In the data rows, the value 128 means zero.
Here is a table of points, one per row:
[141 130 116 132 135 151 169 211  65  99  46 156 146  99 182 148  98 102
 147 178 106  96 165 165 119 161 169 117 179 156  97 130]
[147 121  66 144 125 240 204 181 166 179 138 168 255 157 223 165 160 154
  95 112  97 103  75  70 143 126  66  64 113 108 118 169]
[162 122 121 197 178 164 140 121  28  97  97 115 110 192 143 139 107  18
 102 181  73 127 223  96 180  74  75 210 100 106 123  63]
[ 73  92 123 101  81 129 156 174 134 109 174 239 207 129 126 154 166 160
 111 121 179  75  85  93 133 116 191 153  30  62  86  76]
[ 54  34  88 141  55  58  67 166  66  85 129 171 205  80 127 216 124  79
  29 117 115  96 123 136 150 137 125 113  99 117 158 102]
[106 166 141  91 103 182 189 119 161  95 140  76 202 185 195 144 211 167
 111 128  89  58 143  90 139 100 151 152  76 142 146  69]
[150 167  72 113 178 114 208 167 185  96 159 129 140 147 114 169 113 104
 107 119 116 125 194 105  74 146  83 151 138 136  80 159]
[137 130 174 128 165 181 172 130 119 108 113 190 121  99 160 173 110 151
 120 135 111 120 154  47 116  99  80 118  80 115 113 127]
[ 53  62  56 137 142 176 148 148 187  81  62  93  96 111 228 149 164  60
 152 152  75 121 128 110  78 191 142 149 108 134  81  72]
[119 104  92 141 154 107 177 160 167  71 162 112 191  97 119 144 206  92
 113 156 117  58 173  60 163  65  82 101  99 169 140 102]
[ 82 150 154 172  55 202 178 178 173  79 128 137 185 148 213 182 110  90
 162 203  78 104 118  71 183 140  56  87  84 190 141 162]
[ 81  75 183 179  27 165 189 129 179 100  96 106 162 144 202 183 129 124
 131 134  59  93 154 118  65 150 155 125 135 148  76 173]
[125  73 130 143 175 161 192 111 112  78 171  86  95 138 174 104 154 111
  75 111 100 132  97 165 104 101  82  96  50 143 156 120]
[ 99 156  95 188 122 189 131 146 176 100 151 167 112 209 227 140 155 128
  96 175 166 134 133  90 108 109 179 139  53 181  89  96]
[ 47 159  98 195 186 195 160 121 136 133 201 159 200 182 145 159 140  59
 140 143  90 124  74 144 108  75 167 144 124 107 112  78]
[120 143 121 179 131 168 215 158 111 126 120  63  82 122 133 174 227 183
 115 115 142 183 158 145  84  98  86  99 157  47  66  36]
[125 155 154 162 151 177  68 162 194  99  92  73  90  81 134 115 175 141
  91 107 122 110 112 131 154  69  56 247 145 120 127 119]
[ 52  96 153 191 186 165 121 132 116 148 142 132 191 138 119 162 168 176
  55  79  99 150 191 121 123 145 120  87 130 144 158 133]
[104  73 131 122  78 103 206 138 149 102 108  72 116 134 130 139 155 151
 130 135  93  79 118 136 118 129  22 185 114 173  53 124]
[144 152 131 157 106 170 177 121 138  72 156 168 182 103 196 156 190 121
  94 156 110 130  78 135  80  15 223 180 128 152 127 139]
[ 95  82  97 158 158 169 137 127 135  85 151  93 131 163 149 133  74 205
  89 206 194  85 117 113  20  88  78 170 141 194  66 168]
[100 144 113 141 193 155 172 143 162  71 107 119 123 109 219  92 168 148
  84  71  94  98 105  97 150 157 210  97 101 140 104  86]
[104  93 228 155  58 145 201 176 210 114  73 131 171 117 213 158 170  88
 114 145 127 113 188  85 134 123 118 159  72 142  89 174]
[169  84 201 162 175 131 122 175 112  60 125 160 162 162 197 162 142 138
 123 139  61 122  58 113 106  84 119 118  90 142 109  91]
[117 151 176 191 121 120 130 154 128  80 116 147 182 169 167 109 177 111
  75 173  45 177 147  46  62 106 140 176  52  89 126 150]
[118  63 125 211 159 236 153 154 119 108 145 125 156 108 199 109 172 202
 163 208 141 118 112  82 151 207 154 148 109 109 154  94]
[255  39 107 160  63 138 112 138 219 113 125  88 176 139 133  81  80 141
 114 174  51 114 164 139 106 136 163 149  92 175 129  98]
[102 109 183 151 164 227 186 151 139  65 131 169 196 121 127 161 178 117
 127 122 108  70 171 207 144 141 125 121  62 241  93  89]
[122 144 172 148  92 181 141 231 163 117 212 100 117 157 184 162 181  84
 123  75 179 125 124 116 123 174 125 178 205 135 174 151]
[ 29 131 112 194  96 188 255 243 153  76 116  75 104  60 139 146 188 104
 111 141  82 124 120  62  62 206  87 124 115 190  95 154]
[128  41 106 131 143 181 154 140 151 103 143 144 199 118 128 192 183 149
 161  81 102 113 115  78 144 132 146 143 109 103  91 127]
[ 72  31 166 175 157 210 214 174  98  75 121  74 189 124 111 144 147 105
  96 156  69 101 159  67 101 169 168 193  53  97  33 111]
[ 96 120 142 222 162 101 248 113 136  91 201 144 156  61 119 135 114 167
  77 128  98 129 180 101 144 166  90 130  71 118 105 157]
[ 96 127 112 188 146 176 170 164 106 139 175 169 148  90 183 143 227  88
  87 131  96 140 154  59 118  83 182 134 144 170 125 191]
[ 63  83 125 170 126 146 173 150 157 104 129 114  99 105 224 116 146 111
 103 224 143  76 167 119 161 133 103 134 117 119  70 181]
[108  81 171 109 145 237 155 143 101 114 126  84 109 120 114 104 116 155
 117 111 101 120  65   0 131 126 108 188 119 129 140 126]
[191 141 116 179 195  93 214 174 211 175 130 123  65 123 122 216 115 196
  79 203 117  69 142 117 131 125 241 126  46 172 152  67]
[ 93  83 119 115 173 193 116 237 177 104 160 169  57 140 169 120 100 160
  73 132  71  83 131 146  89 112 141  28  73  59 145  94]
[ 93 175 143  88 123 159 169 217  39  81 151 121 144  73 255 104  86 131
 122 139  77 122 160 153 146 117 137  81  92  84  70 129]
[152 124  84 153 168 181 162 190 102  66  70 112 196 156 172 106 227 114
 118 121 156  75 178  66  59 127  85 126  73 163 123  82]
[141 131  62 214  70 228 188 104  68  38  55 155  55 165 127 193 170 166
 120 109  93 100 130 155 140 157 143 163  46 128 144 220]
[233 100 134 158 162 171 114 201  78 128 163  92 123 137 180 241 202 186
  70 165 106  92  90  65 131 115  88 115 129 158  76 133]
[146  89 148 130 182 121 185  94 109 123 161 113 158  83 250 157 167  98
 213 157 118  55  93  57  70  72 129  65 106 143  74 202]
[145 149 133 168  93 133 143 152  98 103 158  93 103 100 183 139 142 177
 121 130 155 169 117  32  59  85 135 131  37 150 116  17]
[ 80 142 119 123 126 170 196 125 156 113 168 144 137 144 137 100 157 141
 116 175 127 159  69 184 131  97  93  67  93 171  61 131]
[141 124 136 162 134 169 166  88 114 123  96 124 158  77 126 127 156 108
 161 144 111  19 127 124  55 145 114 142  77 141 174 152]
[ 91 136  99 150 151 196 132  98 105 165 166  50 214 122  94 153 180 123
  64 181  92  71 108 115  95 169 165 130   1  87  63 161]
[ 64 162 154 163 157 125 114  90 180  76 152 143 188 131 213 131 149 111
 155 125 122 148 145 102 137 176  90  93 191 123 107  92]
[ 77  74 106 129 150 181 106 155 170  72 194 114  95  95 225 128 201  65
 115 176  95 107 137  92 148 193 140 192  72 105 119 147]
[ 58  89 147 166 167 125  91 143 128  72 192  70 154 186 195 157 120 232
 109 128 108   0 185 118  89 121 174 195  97 181 110 176]
[119 144 132 169 140 154 130  90 104  34 152 162 156  84 232 190 199 106
  87 187  95 125 125 135 130 144 126 180 134 132  58 187]
[112 132 159 146 166 158 177 112 165  89 199  89 182 153 191 153 238 103
  68 169 105  90  85 127 137 133  94  73 112 152 130  79]
[142 152 196 108 109 203 128 107 154 104 158 173 115 122 124 131 150  62
  93 106 175  84 177  68 150 183 137 133  91 174  73 111]
[137 176  49 182 120 254 172 150 165  48 150  68 179 105 189 223 129 146
 103 162 106 108 162  59 166  70 103 128  63 110 143  90]
[ 85 109 133  78 171 153 171 186 188  60 119 135 183 168 104 117 134 162
  66 201  95  96 171 102  91  48  87 173 118 135 127 132]
[143 152 191 198 177 155 121 216 138 123  83  35 143 148  60 147 142 107
 123 169 134 110  89 135 120  96 160  96  67  84  82 193]
[131 124 159 255 152 164  73 236 109 141 189 133 137 136 197 132 195 123
 148 165  50 113 160 113 150 103 112 161  69 218 107 127]
[120  88  74  95 129 123 176 164  95 133 103  51 128 163 152 156 161 105
  73 147  94  82 201  73 138  95 132 120 120 149 105 142]
[ 71 188 141 196 129 207 155 119 185 113 158 115 149  63 144 108 106  91
 101 129  79 122 125 131 100  69 169 126 115 189 122 108]
[157  98 140 172 101 221 113 149 139 121 183  37 145  76 172 116 154 127
  56 154 134  83 188 131  98  97 108  45  83 120 104 139]
[ 97  65 175 173 115 113 177 171 128 142 153 102 141 100 120 172 166 111
 106 155  70 104 147  66 104 104 100 138 156 177 115  95]
[ 77 111 187  90 121 233 163 128 101 161 136 156 160 100 242 122 179 140
  92 182  94 133 172  98  45 111  87 188  92 143 108  71]
[ 58 127 127 144 150 161 137 186 146  91 141 129 123 151  70 158 208 152
 163 179  49  82 159  93  81 127 112 151  90 158 101 132]
[136 172 109  92 125 165 130 170  44  85 205 125 134 146 136 127 195 136
  78  84  90 112  99 126  99 151  97 120  93 163 121 146]
[121 130 154 150 130 167 124 144 168 101 166 148 145  61 124 146 118 108
 131 180  50  67 133  96 118 255  88 176  89 161 109 135]
[ 79 163 133 125 126 121  82  90 156 135  99 141 112 135 203 173 255 101
 153 162 155 132 115 140  72 155 153  79 102 102 140 161]
[142  85 188  92 180 204 196 141 106 131 128  44 149 155 255 238 102  63
 109  99 101 179 136 172 131 164 181 146  47 203  92 117]
[145 118 185 181 136 150 224 160 102  34 151  69 212 102  89 145 183 140
 106 190 126 164 114 121 113 163 148 117 107 145  99 119]
[ 65 136 121 112 111 168  97 149 149  60 118  98 122 147 144 184 151 175
 235 155  62 164 178  48 130  95 157  63  47 174 110 146]
[148 137 129 125 141 183 129 131 135 107 122 164 124 147 110  72 168 156
 157 125  39  88 139  98 173 132 115 103 107 134  75 145]
[115  76 160 151 108 227 142 149 163  45 201 135 212 130 155 129 144 124
  88 145 121 236 119 121 108 153 165 128 123 138 138 135]
[100 128 144 144  70 157 228 180 128 167  81 138 188 119 212  94 172 165
 129 163  79  92 154 181 164 150 227 183 176  90 110 115]
[101 134 129 134  91 156 110 144 122 124 171 130 168 131 172 130 120 142
 148 157 124 117 138 105 122 101 118 129  97 128  86 106]
[123 127 146 179 128 168 140 199 127 114 116  67 237 107 163 127 130 117
 116 111 120  22  76 104  98  99  77 138  70 152 121 160]
[ 88  96 124  90 157 153 112 163 165 136 139  93 196  91 116 180 223 182
  94 198  58 184 144 106 149 103 129 164  91 165 126 151]
[ 90 106 125 141 138 109 179 127 129  59 118  22 143 125 199 105 129 114
 143 155 105 142  97  75 217  85 183 133 104 123 134 153]
[ 59 109 153 170 144 178  68 126 118  79  62  96 136 160 111 153 136 148
   0 172  97  84  65  46 141 118 175  84 191 163  59  95]
[142 150 108 128 127 231  82 122 185  99 150 144 217 112 168 173 133 126
 112 178 107 111 125  96 104 173 179  95 120 127  91  61]
[124 153  68 156 123 136 166 158 128 140 153  81 166 160 126 115 107 119
  87 142 111 151 114  62 109 154  89 173  85 179  88 131]
[ 30 137  42  83  91 116 182 160  97 104 173 122 179 124 124 161 149 114
 124 169 143 145 113 117 164 133 208 132 121 204 162  96]
[195  92 175  53 126 189 165 162 133  55 244  89  71 168  77 136 129  82
 133 144  96  96 149  55  93 130 210 164 174 100 160 206]
[ 99 179 144 174  73 163 141 104 117  43 204 101 165 100 191 171 193 133
 151 161  97  75 157  92 119 149 161 133 163  91  90 132]
[135 166 124 133 161 109 107 151 105  96 119 156 207 129 214 124 142 146
  75 116 142 113 149  42 107 138 170 111 120 172 113 138]
[100  78 128 177 124 251 152 137 111  96 149 111 192 108 147  85 201  77
 169 109 200 112 161 101 152 110 195  86 109 159  85 115]
[134 108 166 141 168 163 200 120 121 103 111  87 161 173 145 127 182 164
 125 172 117 141 148  93 104  88 134 111 104 200 167 119]
These points spread out most along one direction. Take the direction at right angles to it along which they spread out most. Go by this last direction. For each point below, how far along it does it lie, from 0 to 99? 50 is the average, and the first point above lies past it. One standard deviation of the points above along it is 16.
[ 64 162 154 163 157 125 114  90 180  76 152 143 188 131 213 131 149 111
 155 125 122 148 145 102 137 176  90  93 191 123 107  92] 54
[117 151 176 191 121 120 130 154 128  80 116 147 182 169 167 109 177 111
  75 173  45 177 147  46  62 106 140 176  52  89 126 150] 47
[ 54  34  88 141  55  58  67 166  66  85 129 171 205  80 127 216 124  79
  29 117 115  96 123 136 150 137 125 113  99 117 158 102] 43
[125 155 154 162 151 177  68 162 194  99  92  73  90  81 134 115 175 141
  91 107 122 110 112 131 154  69  56 247 145 120 127 119] 52
[ 99 179 144 174  73 163 141 104 117  43 204 101 165 100 191 171 193 133
 151 161  97  75 157  92 119 149 161 133 163  91  90 132] 61
[ 82 150 154 172  55 202 178 178 173  79 128 137 185 148 213 182 110  90
 162 203  78 104 118  71 183 140  56  87  84 190 141 162] 77
[123 127 146 179 128 168 140 199 127 114 116  67 237 107 163 127 130 117
 116 111 120  22  76 104  98  99  77 138  70 152 121 160] 51
[142  85 188  92 180 204 196 141 106 131 128  44 149 155 255 238 102  63
 109  99 101 179 136 172 131 164 181 146  47 203  92 117] 61
[125  73 130 143 175 161 192 111 112  78 171  86  95 138 174 104 154 111
  75 111 100 132  97 165 104 101  82  96  50 143 156 120] 40
[ 30 137  42  83  91 116 182 160  97 104 173 122 179 124 124 161 149 114
 124 169 143 145 113 117 164 133 208 132 121 204 162  96] 38
[135 166 124 133 161 109 107 151 105  96 119 156 207 129 214 124 142 146
  75 116 142 113 149  42 107 138 170 111 120 172 113 138] 31
[ 52  96 153 191 186 165 121 132 116 148 142 132 191 138 119 162 168 176
  55  79  99 150 191 121 123 145 120  87 130 144 158 133] 33
[ 93 175 143  88 123 159 169 217  39  81 151 121 144  73 255 104  86 131
 122 139  77 122 160 153 146 117 137  81  92  84  70 129] 57
